Rotation paths and how fast each direction turns (degrees each step):
Each turn is a multiple of 5 degrees from 10 to 175, or 0.
Each row of a path follows its step; steps can be skipped.
Rotation 1:
step 0: [  8  13  -1   4 -12   5  14   6  -6  -8   7   0  13   2   2 -21  13  18
   1  11   6  15  14  -6   6  -6   6  14 -13 -17  -8   0  -4   6 -10  14
  17   1  10 -17   4  15  13 -14  -3]
step 1: [-10   2  -1 -10   1   1  10 -12  -8  -9   0 -23  15  17 -26   6  14   5
   5  17  13  -3  -1  -1  20 -12   3  -8  -3   1  -8  -3  23  -2 -11  -5
  16  11  -1  -4  -1   7   0  -9   4]
step 4: [ -5  -1  -6  -1 -17  -3  15 -11 -12  -8 -13  -8  12   0  -6 -12  -2  11
  23   6  -3  16  23   2   7 -11  15  -5  -2 -16  -5  -9   6 -11 -18  -4
   3  12  16   6  -2   5   0  -4  16]
step 7: [ -8   6  -6   2  -6   0  17   6  -2  -4  19  -7   2   9 -12 -17 -15  11
   8  17   4  28   2  -3  11 -12   5  17   6   0   5  -5   1  -7   5   4
   8  -3  18  19   0  -7  -8  13  15]
step 8: [ 13  -3   2   1 -18  -6   7  -6  -8   1  -1  -8  -8   3  -6  10   3  18
  11  20   6  -3   7 -11  -5  -7  -4  20   7  -1  -1  11   7 -24 -13  11
  -2  25  17  -1   0   2  12  -9  17]
step 9: [ -4  -2  -4 -21  -4  15   0   0 -13  -5   3 -11 -20   6  19   8  29  12
 -18   6  -2   8 -10 -18   6 -13  11  -3   3   5  -4  -2  11  -4  -1   3
   8   6   7 -11  -3  16   8 -12   3]
step 10: [ 11  -1  -1   5   3   8  19   7   3  -6  10   3  -7  18  -1 -18   4  -5
  -7  16   2  17   3 -14  29  -6  29  -5   9  -1 -12   0   3   2   0  -3
  11  -6  -9  -3   4  -1 -18  -4   9]
step 11: [ 10   0   1   8  -4  -2   4   3   2  -2  20  -6  18  10  -7 -20  -6   2
  -9  22  11   4  12   9   0   3   1  16  -3 -10  -2  12  12 -28  -5   7
  20  17   6  -2   7  12  -6   4   3]
step 12: [-18   4   0  -4   0   9   0 -11   0  -2   9 -16   2 -11   5   8  15  24
   2  18   9   0  13   8  -3  -7  -6  -1  14  -7   9  -4  19 -10  -2   1
  10  14  -1 -22   0   5   9 -20  16]
step 13: [-12  -3  10  -5   4  10  27   3  -3 -17   2   9 -11   3  15   2  18   9
  -7   0   2   5   7   3  17 -20  10  -7   1   8  -3   4  10   5  -4 -21
  13   1   4  17  -9   2  -2 -15  19]
step 14: [ 25  -6  -7   7 -10   6  17  -2  -3  -8  16  -2  -7   8   6 -12 -18  10
  -3   8  12   1  12 -10   5  -1  14 -25  -5 -10  -4  17   5  -6  -2  -9
  17  16   6  15   1   0  -7   5  -5]
[ 5  3  5  6 -1  4 -5  4 -2  4 -2 -3  1 -2 -2 -1  8 -2  1  1  3  3 -1 -1
  4  1  2  3  2  7  1  0  0  0  2  2  4  2 -2  0  3  1  2  0 -1]
35
[ 2  0  1  0 -1  0  0  0  1  0  2 -1  0 -1  4  2  1  4 -7 -2  9 -4  0 -3
 -5  7  2 -1  1 -4  4  4 -1 -3 -1  3 -3 -1  3 -3  4  0  4  3 -2]
120
[-1  5 -2 -6 -3  1  4  3  2 -5 -2  3  4  1 -4 -3  0  1  2  0  6  1  4  1
  4  0  7  3  1  1 -1  1 -3  4 -1 -2 -3  1 -1  5 -2 -1  0  4 -3]
110
[-1  2  2  3 -1  1 -3 -4 -1  4 -4  1 -1 -4  3 -1 -4  2 -3 -4  2  2  6  3
 -1 -3  0 -4 -2 -1  7  0  1  2 -1 -6  4  4  0  4 -3 -3  0  5  4]
40
[ 3  2 -1  0  2 -2  1 -6 -5 -2 -2  7  0  4 -5  5  2  1 -3 -4  3  3 -2  0
 -1 -3  3 -7 -4  0 -3  4  1  1  4  4  3 -1 -1 -1  2  2  1 -1  1]
85
[-2 -8  1 -2  0  0 -3 -1 -5  0 -7 -3  1 -1 -2 -1 -1  3  3  2  0  4  0 -3
 -2 -1  2  1 -3  3  0  0 -5 -4 -3  2 -1 -7  1  1  0 -6  0  3 -3]
25
[ 6  0  8  2  0 -3  0  2  2 -2 -1  6 -2  3  0 -1  0 -1 -3  5 -2 -5  5 -1
 -4 -3 -3  5 -4  1  0  5 -4  0 -2 -1  2 -1  0  1 -4 -2  1 -3 -1]
130
